The same turns and mirrors carry the whole set onto itself and the rows of a family onto each other. Which other rows belong to the same family as each row named below? List them in the order they appear above.
These 15 rows form 3 families of 5 rows each.
makun: [3, 20, 5, 4, 9, -12, 20, 5, -7, 41, -19, 8, -11, -4, 11, -10]
gevav: [-10, -10, 7, -2, 15, 0, 16, 14, 2, 17, -17, 16, 20, 1, 6, -31]
Zak: [-13, -21, 12, -6, 6, -11, 2, 12, -7, 9, -2, 15, 11, -8, 15, -37]
Bep: [-25, -18, 11, 1, 1, -7, -5, 1, -17, 5, 9, 0, 19, -21, 15, -25]
Pona: [10, -13, -15, 0, -13, 12, -5, -6, -4, 24, 23, -4, 12, -28, 2, 1]
vivev: [-13, 19, 5, 11, -2, -12, 6, -9, -23, 32, 1, -11, -6, -25, 15, 3]
Vikas: [-6, 9, 9, 4, -4, -24, 0, -1, -24, 29, 4, 0, -17, -23, 22, -11]
lur: [25, -19, -12, -10, -7, 5, 2, 9, 7, 30, 10, 17, 0, -12, 5, -18]
dero: [17, -22, -12, -7, -14, 2, -8, 1, -3, 23, 23, 7, 1, -24, 8, -13]
Metu: [-20, -1, 4, 6, 14, 11, 18, 4, -1, 17, -15, 1, 32, -5, 0, -15]
Ladu: [-8, 26, 2, 11, 6, -4, 18, -4, -12, 39, -13, -6, -2, -13, 8, 4]
bavu: [3, 9, 9, -1, 2, -24, 9, 8, -14, 36, -8, 11, -21, -10, 20, -19]
libin: [-29, -5, 6, 8, 5, 7, 5, -4, -12, 9, 0, -9, 31, -19, 5, -11]
Kepi: [23, -9, -17, -4, -3, 16, 12, 6, 12, 34, 2, 12, 11, -9, -4, -8]
vufe: [13, -5, -18, 2, -6, 21, 7, -4, 5, 31, 9, -2, 18, -18, -6, 4]

The rest of the family of libin: gevav, Zak, Bep, Metu
The rest of the family of Vikas: makun, vivev, Ladu, bavu

The same turns and mirrors carry the whole set onto itself and the rows of a family onto each other. Which other rows belong to the same family as each row named below? List them in the order they appear above.
These 32 rows form 4 families of 8 rows each.
ripat: [7, -3, -6, -21, 5, -14, 18, 6]
sim: [-20, -6, 7, 21, -7, -12, -4, -5]
mebo: [0, -3, -6, -14, 6, -10, 22, 12]
Gopa: [11, -1, 22, 6, 5, 8, -12, -9]
bupe: [23, -1, 5, -7, -3, 15, -3, -3]
Gubi: [-23, -23, 2, -3, -12, -1, -3, -12]
Leken: [12, -3, 10, 10, -8, 16, -12, -8]
Lol: [-13, -16, 16, 15, -15, -13, 1, -8]
zokib: [22, 6, 7, -8, 1, 12, 6, -5]
zod: [1, -18, 12, -7, 3, 2, -23, -12]
pulu: [-6, 9, -15, -23, 2, -7, -4, -7]
digu: [-10, -7, 10, 24, -12, -14, -7, -2]
gos: [-22, -7, 0, 8, -1, -24, 8, 1]
Nuli: [-19, 2, -16, -18, -7, -7, 4, -8]
fotan: [5, 6, -7, -22, 8, -5, -16, -8]
bezuf: [0, 6, -14, -17, -1, -7, 13, 13]
Biko: [-26, -11, -9, -10, -13, -5, 4, -11]
bise: [-17, -11, 2, 14, -6, -22, 5, 8]
Fep: [-13, -9, -5, -1, 1, -21, 17, 13]
vukon: [18, 4, 14, 9, -6, 11, -7, -10]
rinab: [-6, -4, 11, 21, -9, 5, -13, -9]
duf: [14, 3, -1, -17, 7, 4, 18, 4]
Geno: [-18, -13, 1, 5, -18, -19, 11, 1]
Vobi: [21, -1, -3, -21, 2, 2, 9, 3]
vema: [-12, -3, -12, -7, -12, -17, 16, 9]
Rif: [5, -2, 15, 21, -12, 0, -11, -9]
seg: [-2, -11, 24, 15, -6, -1, -9, -12]
namo: [-12, -26, 11, -2, -6, 2, -15, -12]
rov: [8, -5, 4, -15, 8, -1, -23, -10]
kipo: [-11, -6, -5, -10, 4, -25, 17, 5]
Zesek: [12, 10, -6, -16, 8, 5, 3, 8]
lodur: [17, 8, 9, -7, 11, 11, -8, 0]

The rest of the family of namo: Gubi, zod, pulu, Nuli, fotan, Biko, rov
The rest of the family of Vobi: ripat, sim, bupe, Leken, gos, rinab, kipo
The rest of the family of Rif: mebo, zokib, digu, bise, Fep, vukon, duf

The same turns and mirrors carry the whole set onto itself and the rows of a family onto each other. Which other rows belong to the same family as each row named below? List them in the order they appear above.
These 32 rows form 4 families of 8 rows each.
fimu: [-2, 4, -6, -1, 9, 21, 24, -9, -2, 1, -19, -25, 20]
tob: [-11, 15, -10, -2, -9, -18, 25, -11, -1, -17, -29, -3, 3]
kiku: [-8, 14, -10, -7, -13, -17, 28, -10, 2, -15, -28, -1, 4]
povag: [4, 16, -23, -8, 23, -6, 1, -2, 9, -1, -18, -17, -10]
gel: [23, 15, -8, -11, 16, 22, -10, -16, -11, -11, 6, -11, 11]
lis: [-1, 15, -18, -5, 30, -12, -2, -8, 3, -5, -15, -9, -10]
nov: [-17, 20, 5, -8, 7, 11, 4, 11, 8, -30, -5, -6, 3]
Dizad: [25, 9, -18, -4, -5, -2, 5, -32, -8, 9, -18, -4, 12]
vuza: [5, 13, 9, -2, -26, 12, 13, -17, -6, -14, -6, 7, 23]
vev: [5, 17, 15, -2, -21, 13, 10, -16, -10, -15, -7, 4, 26]
Tolef: [-15, 13, -1, -1, -13, -18, 19, -6, 8, -10, -27, -5, 5]
fov: [19, 13, 0, -11, 13, 23, -16, -10, -2, -4, 8, -11, 13]
kelub: [4, 13, 10, -4, -21, 15, 9, -19, -10, -19, -5, 7, 25]
regip: [25, 12, -17, -3, -4, -5, 6, -35, -4, 5, -16, -7, 13]
pof: [3, 11, -26, -10, 24, -7, -1, -5, 7, -6, -14, -19, -9]
lutaf: [-21, 19, 4, -8, 3, 16, 3, 11, 4, -25, -7, -8, 8]
Karif: [26, 3, -18, 2, -3, -11, 11, -26, -4, 2, -16, -6, 16]
fiz: [14, 20, -4, -10, -4, -14, -16, -12, 3, -23, -7, 14, -5]
Zas: [6, 23, -2, -11, -4, -14, -12, -14, 6, -25, -5, 15, -6]
mafav: [-11, 16, -12, -2, -6, -17, 27, -7, 5, -11, -29, -3, 6]
tef: [16, 15, -3, -5, 15, 26, -18, -11, -3, -6, 5, -9, 12]
livo: [-5, 8, -10, -9, 12, 15, 17, -2, -7, 4, -22, -26, 24]
gude: [29, 10, -19, -4, -1, -6, 7, -31, -3, 5, -17, -1, 7]
Tila: [-6, 9, -9, -2, 7, 23, 25, -9, -3, 2, -16, -24, 21]
kozut: [13, 21, 1, -3, -9, -11, -8, -20, 4, -25, 2, 9, -9]
zol: [18, 14, -2, -10, 8, 27, -18, -14, -4, -9, 5, -7, 10]
fopo: [9, 14, 9, -7, -27, 16, 11, -13, -6, -17, -6, -7, 26]
zom: [-18, 26, 9, -14, 6, 16, -2, 4, 0, -24, -4, -11, 0]
redeg: [2, 17, -23, -10, 28, -2, -4, -3, 7, -7, -17, -16, -8]
lop: [-17, 17, 7, -9, 8, 12, 3, 14, 1, -27, -5, -7, 3]
logav: [2, 7, -12, -1, 7, 24, 21, -7, -5, 4, -19, -24, 22]
zop: [10, 25, -5, -11, -6, -15, -15, -12, 0, -22, -2, 11, -4]

The rest of the family of vev: fimu, tob, fov, regip, pof, lop, zop
The rest of the family of mafav: vuza, lutaf, Zas, gude, zol, redeg, logav

